Each row is where one point has got to under a steady rotation. How many ticks took it there?
The counts run from 0 to 232.
[ -3,   2, -13,  31,   7,  29, -31,  -5,   1,  13,  -4,  14,   0,  -3,  20,
  -1,  -7, -17,  23, -13,   0,  20,  10,   1,  -9,   8, -27,  10,   2,  -1,
 -23,  -5,   6,  -4, -11, -19,   6,  -1, -12,  13,  15,   3,  -4, -14,   3,
 -16,  -7,  -5,  -7,   3,   9,   0, -10,  19,  10,   3,  12,  15,   4,  -8,
  10,  12, -17,  14] => 14
[  3,  -5, -14,  15, -18,   2,  -2,   7,   2,  -9,   7,  11,  27,  -4,   7,
   3,  -3,   0, -32,   0,   2,   2,   7, -20,  -3,   1,  -9,  18,  14,  -9,
   2,   9,   8,  22, -24, -26,   4,   2,   6, -22,  14,   6,  -9,  12, -13,
  14, -11,  -2,  -4,   8,   5, -10, -17,  23,  11,   0,  -2,  23, -12,  -6,
  25,  -5,  -6,  19] => 10
[ 23,   1,   5,   9,  -3,  -1,   1,  15, -12,   4, -10,  -7,  -7,  13, -19,
  -2, -10,  -2, -15,  -7, -11,   6, -20, -22,  21,  -4,  -6, -20, -11,   6,
   7,   1,  -1,   2, -10,  -2,   1,   3,  -9,   2, -11,   2, -15,  23,  -3,
  24,  22,   0,  20, -28, -12,   8,  16,   5,  -7,  19,  -5,   9,  -4, -10,
  17, -20, -13,   3] => 133
[  2,   1,  14,  11,   4,   9,   8,  10,   4, -18,  -2, -16,  14,  19,   1,
   5, -11, -24, -35,   7,   9,  10, -10, -10,  18,   3,   7, -23, -14,  17,
  24,   2, -12,  13,  -3,  26,   0,  -2,  15, -16,  -8,  -7,  -2,  10, -10,
  10, -12,  13,  34, -17, -15,   6, -19,   4,   2,   6,   9,  -9,   3,   1,
  -4,  -2,  15, -10] => 103
[-19,   2,  -6, -16,  -6, -27, -13, -18,   2,   7,   5,  10,   4, -29,  -4,
  -5,   0,  22,   1,   1,   4, -17,   7,   2,  16,  -3,   8,   6,   5,  -7,
 -13,   5,  23,  11,   4,  -9,   4,  -2,  10, -11,   3,  -7,   7, -14,  -1,
  -7,   7, -15, -28,  29,   9, -22,  -2, -16,  -6, -10,  -5, -11,  12,   0,
   3, -12,   2, -13] => 89
[  2,   1,   0,   1, -18, -24,  17,  11,   2,  -1, -26,  -3,  13,  -9,  -4,
 -26,  17,  -7,   0,  27,   3,   3,   3,   9, -12,  12, -10,  -5, -23,  -2,
  -6,  -2, -32,   7,  -3,  -5,   3,  -4, -11, -23,  12,   5,  -1,   4,  -7,
  16,  -7,  -6,  14,   2,   2,   7, -16,  21, -18,   5,  19, -11,   8,  -6,
 -31,   0,   0,  -3] => 52
[-14, -10,   8,  -8, -19, -25,   3,  -3,   3,  11, -22,  -1,   9,  -8,  -8,
 -13, -10,  11, -11,   6, -19, -19, -14,  16,  21, -11,   0,  -7, -18,  -3,
  11,  14,   9,   2,  -8,   7, -13,   1,  -7,  -9,  -9, -12,   7,  -2,   6,
   6,  22, -11,   7,  -4, -14,   8,  15, -12, -10,  14, -12, -10,  -1, -15,
  18, -27, -10,   5] => 30
[  6,  11,  12,  -9,   4,   5,  -5,  -2,   1,   1,   3,   0,   1,  13,  -8,
  22,  10,  -5,  -1, -11, -10,  -1,  -2, -29, -14,   5,  -1, -15,  14, -13,
   9,  -3,  19,   8, -17, -13,  35, -17,   4,   2,   5,  23, -31,   5,   0,
   8,  12,   0, -12,   7, -20, -23,  -1,  12,  13,  -7,   7,  -6,   4, -21,
  17,   4,   6,  14] => 69
[  2,   5,  -1,  12,  -3,  -9,   5,   5,  -1,  -7, -11,  -1,  -1,  -3, -12,
  -9,  10, -16,   0,   3,  15,  -8, -22, -14,  19,  -9,   3, -21, -10, -12,
  -3, -35,  -1,   2,   3,   2,  33,  23,   2, -14,   8, -16,   2,  32,   3,
  10,  -8,   3,  -2, -20,   8,  -1,  -6,   8, -25,  17,   5,  -4,  23,  -6,
  -1,  -4,   3,  -3] => 20
[-10,   1,  -2, -23,   3,  -5,   0,   6,  -4,  -1,   6,   4,  22, -26,   4,
   7, -14,  12,   5,   4,  -4,  -9,  15,  13,   9,  11,   7,   7,  -8,  -1,
   7,   6,   8,  28,  -6, -14,  -8, -11,  12,  -2,   3,   8, -14, -26,   8,
 -15,  11,  -8, -18,  34,   1, -28,  -8, -10,  13, -21,   5,   0,   6,  19,
   5,  27,   7,  -6] => 222
[-24,   0, -16, -12,  -6, -13, -14,   5,  -4, -16,  23, -16,   1, -14,  -6,
   1,   1,  11,  -5,  37,   5, -14, -26,  -3,  11,   7,   7,  -1,   8,  -9,
  -9,  -7,   6,  13,  18,  -3,  -3,   4,   4, -15,  14,  21,  -2,   6,  11,
   1,  35,  23, -26,   0,   6,  -4,  -4,  -2,  -1,  15,  -1,   1,  -9, -15,
  11,   7,  -3,  21] => 121
[  1,  10,  17,  17,   0, -10,   5,   2,   1,  -3, -11,  -5,   9,  25,  11,
   4,  -5, -12, -19,   9,  13,  -8,   9,  -3,   7,   0,   7, -18,   0,   7,
  13,  18,  -2,  15, -13,   2,  30,  -7,  11, -14,  -4, -11,  -6,  -5, -16,
  20,   0,  -3,  26,  -4, -31,  -2, -17,   4,  -8,  -3,  10, -14,  17, -20,
   5,  -6,  13,  -3] => 102
[  2,   3,  -5,  18, -22, -13,   4,  13,   0,  -7,  -9, -14,   6,  -6, -10,
 -17,  14, -13, -10,  28,   8,   2,  -8,   4,   1, -13,   3,  11, -10,  20,
 -14,   5, -28,   9, -11, -14, -10,  -5,   1, -19,  21,  12,   3,   6,  -2,
  25,   5,   5,   8,  -7,  10,   3,   0,  14, -21,  13,  13,   8,  -2,  -8,
  -1, -15, -20,  -2] => 51
[ -2, -12, -15,  -2,   3,  18, -19,  -6,   8,  -1,  18, -16, -26,   4,   7,
   4,  16,   2,  39,  15,  -2,   3, -15,   4, -14,   8, -27,   8,  22,   2,
 -29, -12, -12, -25,  19,  13,   4,  10, -12,   1,  15,   5,   3,  -4,  11,
   4,   6,  12,  -4,  -4, -12,  17,  -3,  24,   5,  15,  10,  -6,   4, -13,
   8,   8,  -8,   5] => 179
[ 11,  -5,   6,   9,  13,  18, -12,  -5,  -6,  -3,   4,  16,   1,  -3,   3,
   4,  17, -12,  -4,  17,  11,  14, -23,   6,  -2, -16,   2, -15,  27,  19,
  -9,   4,  -4, -24,  -2,  26, -23,   8, -15,  -9,  -6,   2,  23,  -5,  -7,
  -3,  -8,   7,  -2,   2,  14,  15, -12,  10,   1,  19,   5,  -5,  -5, -10,
  -5, -17, -15, -17] => 208
[-17,   2,  -1, -17, -25, -31,   4,   1,   5,   8,  -8,   0,  -3, -20,  -1,
  -5,  12,  -5, -12,   2, -12, -17,  17,   7,   6, -11,   3,  15,  -7, -12,
   4,   5,  -1,  15,  -9, -28,  29,  -8,  -1,  -7,  16,  16, -26,  15,  -8,
   3,  32, -15,  -3,  -9, -15,  -6,  -1,   2,   2, -14,  -8,   3,   0, -10,
   5,  -7, -14,  16] => 60
[ -5,  -3,  -8,  -9,   0,  -8,  -1,   5,  -1,  14,   4,  -2,  -6, -28,   8,
 -12,  18,  19,  20,  15,   1,  14,  16,  15,  18,   0, -20,  15,  -2,   9,
 -12,  13, -17,   9,  22, -11,  -7,   1,   5,   5,   9,   3, -24, -15,  -1,
  -2,  15, -13,   2,  19, -14,   5,  -3,  21, -16, -27,  10,  -5,   3,  16,
 -20,   2,   7, -23] => 56
[-10,  11,  -7,  10,  11,  15,   3,  -8, -18,   3,  16,  -2,  -4,   1,  16,
  28,  12, -13,  20, -13,  22,   0,  -7,   2,   4,   4,  20, -12,   6,   8,
  -1, -12,  18,   9,  15,   3,  12,  -8,  17,   3,   5,  -5,  -8, -22,  -4,
 -26,  -8,   6, -25,   7, -14,  -9, -12,  10,  10,  -6,   6,  11,   5,  -2,
 -16,  23,  16,   7] => 231
[-10, -16,  -2,   7,  -6,  13,  -6,  15,  -1,   2,   8,  -9,   7,  -5,  28,
 -13, -17,   6, -23, -11,   2,   2,  -9,  -1,  13,   1,  -4,   2, -19,  17,
   9,   5,  -3,  10,  14,  14, -19,  19,  -1,   2, -14, -24,  -8,   8,  -5,
   5, -12,   2,  22, -18, -29,  15, -13,  -5,  -2,  -1, -10,   1, -18,  23,
  -8,   3,  -1,  17] => 166
[ -4,  13,  -8,  -7, -22,  16,   4,  21, -18,  -4,   1, -13,  14,   3,  14,
  -7, -16, -24, -30, -16,   6,  -2,   2,   0, -16,  20,  -8, -11, -26, -11,
  17, -26,   0,  12,   0,   3,  28,  -9, -13,  -3,  -1,  -1, -21, -10,   8,
 -13,  -8,   3,  -2, -14,  -8,   2, -16,  -6,  14,  -9,  -5,  12,   2,   6,
  -9,   8, -11,  22] => 227
[ 21,   8,   2,  15,  22,  -1,  -8, -10,   3,  12, -18,  21, -14,  14,  -2,
  17,   9,  -8,  37,  -7, -12,  10,   2,  -2,  -7,  -3,   2,  -3, -11,  -4,
  -1,  -1,  -3,  -9, -26,  -3,   7, -21,  -4,  19,  -1,   1,  -1, -17,  -7,
  -4,  -9,  -9,  -1,  12,  15, -13,   1,  33,   9,   1,  16,  14,  20,  -9,
  -6,  17,  11, -23] => 77
[ 18,  -4,  10, -14,  10,  11,  11, -13,  -5,   3,  -9,  10, -12,   3, -16,
   8,  35, -19,  30,   0,   0,  14,  10,   4, -25,  -1,   7,  -4,  22,   5,
 -20,   0, -21, -14,  -5,  -2,  24,  -6, -16,   2,  -8,  -1,  -2, -10,  -6,
  10, -15,  -5,  -7,   9,   9,  -3,   0,   9,   5, -11,  26, -16,  19,  -1,
 -11,  -5,  -1, -28] => 210
[ -3,   4,  23,   6,  20,   8,  -1,  21, -12,  27,  -6,  -3,  12, -14,   8,
  -5,  -1,   3,  19,   4,  -2,  -2,   2,  30,  14,  -4,   9,  10,   4,  34,
 -11,  25,   1,   0,  -5,  -9,  -8, -13,   1,  10, -13,   4,   1, -26,   7,
 -17,   9,  -5, -10,  16,  -8, -11,  11, -10, -10,  -9,  15,   8,  10,   8,
  12,  14,   6, -23] => 159
[  7,  -8,  -8,  15, -17,  -6,  -8,   1,   9,  21, -17,   9,   3, -19,   9,
 -26, -12,   8,  10,  12,  -7,   8,  -3,  17,   8,   5, -24,  -1, -11,  -8,
 -22,  -4,  -9, -14,  -5,   4, -19,  26, -14,  -6,   9, -17,  11,   4,  -6,
  -3, -14, -16,   8,  -2,  24,  23,   2,   3, -11,  15, -11,  -1,  -2,   8,
   0, -28, -18,  -4] => 84
[ -3,  17,   2,  19, -19,   3, -18,   4,   0,  10, -16,  11,  -1,  -1,  19,
 -10, -11,   5, -36, -16,   0,  10,   1,  -2,  11,   7, -17,  -4,  -6,   3,
  -7,  12,   9,  -5,  -8, -14,  -6,  -1, -10,   7,   6,   4, -15,   8,   5,
  -4,  10, -14,   2,  -7,  -7,  22,  13,  -3, -13,   5, -22,  13, -13,  -8,
   6, -35, -16,  18] => 196
[ 13, -12,   7,  -6,  12,  -8, -17, -17,   6,   5,   4,  -3, -15,  -5,  -4,
 -10,  19,  -2,  37,  21, -10, -13,  -8,   6,  12, -33,   0,  -7,  -4,   7,
  -6,  12,  -1,  -2,  -5,  26, -13,  -4,  -5,  -5,   2, -11,  17, -11,   9,
  24,   9,  17,  20,  13,   7,   0,  -1, -14,   2,   8,   5, -16,  15,   4,
  21,   4,   5, -24] => 212
[ -6,   1,  20,  -3,  14,  15, -11,   3, -13,  19,   4,  -5,   9,  -4,  15,
  17,  17,   7,   8,   5,  23,   3,   8,  11,  -6,   8,  -1,  -8,  42,  23,
 -21,  21,   6, -12,  13,  -1,  12,  -5,   8,  -7,  -7,  -4,   0,  -7,   2,
  -9,  -2,  -3, -29,   8, -27,  -5,  16,   6,  -5,  -7,  15,  -3,   3,  -9,
   4, -10,   1,  -2] => 97
[ -2,   8,   1, -22, -19,  -8,   7,   0, -18,  -6,   8, -10,  -4, -16, -18,
  -1, -13, -18, -21, -13,  11, -17,  -1,  13,  12,  -9,  11,  -6,   0,   1,
   6, -26,  10,   6,  -7,   4,  20,   4,   9, -21,  14, -12,  -5,  18,   5,
  -6,  18,  -5, -14,  -9,  21,  -2,   8, -32,  11,   2,  -7, -10,   0,   4,
  18, -34, -13,  12] => 91
[  8,  -8,  -9,   4, -12, -20,  27,   0, -11,  -4, -13,   6,   1,  -8, -20,
   3,   1, -20, -15,  -7,  -6,  -1,  -3, -14,   7,  -7,  15,  -2, -30,  -8,
  11, -17,  -9,  14, -13, -15,  -2,   8,   2,   7,  -4, -12,   9,  23,  -6,
   6, -22,  -8,   5,  -2,  38, -12,  -4,   2,  -9,   4,   9,  10,   8,  13,
 -12, -18,  -5, -16] => 82
[ -2,   0, -10,  -2,  -2,   9,   1,   4, -13,  12,   2,  -5,  20, -13,  24,
  17,   5,  14,  -9, -17,   1,  17,   3,  15,  -2,  14,  14,  15,  -3,   9,
   7,  14,  -6,  12,   0,  -4, -12,  -9,   7,   6,  -8,   3, -16, -22, -16,
 -24, -17, -22,  -9,   6, -23,  -2, -15,  21,  14, -16,   5,   6, -15,  10,
 -22,   1,  -4,   4] => 168
[ 14,   4,   0,  -4,  10,   3,  -4,  -5,  -4, -12,  17,  -1,  -7,   8, -12,
  10,  -5,  -4, -10, -11, -16, -14, -22, -37,  -1,   0,  -2, -32,   5, -19,
   9,  -3,  22,  13,  -5,   1,  31,  -1,  -3,  -1, -10,  -3, -17,  18,   3,
  20,  14,  17,   4, -14,  -3,  -4,  -8,  -4,   8,   2, -10,   2,   5, -14,
  25,  10,   8,  12] => 70
[  4, -11,   7,   0,  24,   1,  -5,  13,  -8,  25,   4,   3, -18,  -2,  -9,
   8,   7,  11,  19,  17, -13,   1, -27, -13,   8,   2,  11,  -8,  16,  15,
 -13,   1,  17,   1,  25,  -5,   1,  -6,   0,  14, -11,  20,  -2,   8,  13,
   9,  10,   8, -29, -19, -10, -13,  25,  -6, -13,   5,  -1,  -1,   0, -11,
  12,  14,   3,   0] => 129
[  8,  22,  26,   5,   0, -13,   7,   4,  11,  13, -23,   4,  -6,  10,  -8,
   9,   3,  -3,  12,  13, -14,  -4,  -9,  -3,  26,  -8,  25, -22,  -9,   3,
  15,   1,  21,   9, -11,  -6,  20, -18,  13,   2,   3,  22, -11,   4,  -7,
   0,  21, -12,  -6, -13,   3, -22,  12,  14,  -1,   2,  -2,   5,  11, -19,
  -3,  -7,  15,  -1] => 131
[ -1,  -6, -10,   6,  -8,  26,  -7,  13, -23,   7,   7,  -6,   1,  -2,  22,
 -12, -17, -25, -11, -29,   8,  -2,   3, -11, -17,  21,  -6,  -9, -11,   7,
  -2, -16,  -4,   2,  13,  -4,   6,  -2,  -9,  15, -14,  -9, -10,  -3,  22,
  -9,  -6,  10,   1, -18, -26,   3,  -9,  -7,  -2,   5,   0,  14,   1,   8,
   6,  12, -17,  17] => 228
[  6,   1, -14,  11,   2, -16,  -7, -10,   3, -13,  -2,  -1,  10,  -4,  -9,
   3,   3,  26,  11,   7,   2,  -1, -29, -16,  27, -13,   1,   4,  -9,   5,
   5,   4,   7,  23, -19,  -2, -25,   0,   7,  -5,  14,   2,  10,  -2,  -2,
  25,  11,  -2,   8,  31,  23, -10,   4,  22, -15,  15,   3,   3,   6,  -5,
  12, -13,   2, -17] => 80
[ 20, -11,   1,  -7,  -4,  13, -23,  22,   1,   9,  14, -14,  -2, -28,  14,
 -15, -21,  24,  18,   2,   3,   9,  10,  17,   1,   6, -23,   3,  -5,  10,
 -17,   0,  -9,   7,   9,   7,  -9,  17,  -9,   6,  -3,  -7, -15, -10,   9,
  11,  10,   0,   6,   1,  -5,  10,   6, -15,  11, -15,   2, -10,   0,  28,
  13,   3,   8,  -3] => 220
[ 21,  -1,  -1,  19,  22,  16,   2,  11,  -9,   6,   5,   7,  -3,   6,  -1,
  17,   1, -14,  -8,   1,   7,  19, -14, -30,  -7,   8,  -6, -10,  10,  10,
  -8, -13,  -5,  -7,  -1,  11,  15,  22,   3,   0, -11,  -3,  -6,  28, -16,
  11, -33,  11,  -2, -21,   8,  -3,  -8,  35,   5,   7,  10,   9,   7,   3,
  -3,   1,   1,  -5] => 74
[-10,  -5,   0,  16,   9,   5, -19,   1,   1, -16,   6,   7,  12,  19,  -7,
  -4, -14, -10, -19,  -1, -12, -18, -32, -33,  13,  -6,   0, -19,  -4,  -8,
   1,   8,  25,   0,  -5,  10,  -7,  -9,  -3,  -5,  -8,   0,   8,   9,   4,
  17,  15,  21,   6, -13,  -2,   1, -12,   5,   2,  23, -16,  14,  -4, -25,
  34,  14,   2,  17] => 71
[ -7, -16, -16,  -8, -10, -15,  12, -11,   2, -20,   8, -11,   2,  -7, -13,
  -1,  -3,   2,  -2,  -2,  -3, -14,  10, -18,   6, -11,   6,   1, -24,  -5,
  21,  15, -27,  31,  -1,  -5,  -8, -12,  10,  -8,   5, -10,  -5,   5, -17,
  36,  -7,   4,  23,   7,  -6,  -6, -18,   0,   9, -15,   5,  -8,  -9,  18,
  -9,  14,  16,  -6] => 111
[ -9,  11,   9,  -3,  -1, -25,  21,   9,  13,  -9, -20, -25,  18,  -2, -10,
   3,  -2, -12, -16,  39,   1,  11,   5,  -2,  16,  22,   8,   0, -15, -10,
  10,  -7,  -9,  -5,   3,   2,   4,  17,   4,  -6,   6,  21,   1,  27, -12,
 -18,  -2,   3,   1,  -5,  17,  -4,  -8,  27,  -4,  12,   6,  -2,  21, -18,
 -18,  -7,  -1, -14] => 185
[ 19,   3,  -4,  12,  22,   7,  -8, -11,   6,  -2,   2,   2, -31,   5, -12,
  13,   0,  -4,  29, -22, -14,   9,   1, -10,  14, -14,  -2, -14, -14,  -2,
   1,  -6,  -5,   7, -15,   1,  18,  -5,   9,  19,   5, -22,  -9,   8,  -3,
  13,  -7,   0,  12,   0,  18,  -6,   3,  18,   0,  -3,  12,  -3,  13,   6,
   9,  10,  17, -30] => 78
[ 20,  -1,  -7,  -8,   5,  -4,  -9, -22,  -3,   4,  -3,  10, -16,  -2,  -7,
  18,  -1,   9,  18, -29, -20,  -1,   3, -15,   6,  -2,  18, -20, -23, -16,
  12, -12,  14,   6, -13,  17,   7, -16, -12,   7,   0,  -6, -15,  -5,  -7,
  12,  -2, -15,   1,  14,  13, -11,   1,   4,  31, -13,  -6,  -4,   0,  13,
 -15,  -2,  11,  -3] => 140
[ 16, -21,  11, -21,  14,   6,  -6,  -8,  -3,  -6,  -6,  -3, -16,   3, -19,
  -5,  20, -11,  39,   1, -17,  -5,   2,  -7,  -4, -13,   5, -20,   2,  -3,
  -8,  -4, -19,  -8,  -1,  22,   5,  -8, -13,  -1,  -6, -28,  12,  -5,  10,
  26,  -5,  16,   7,   3,  -2,  -3,   8,  -9,   7, -11,   6, -20,   7,   8,
  10,  -1,   6, -25] => 211
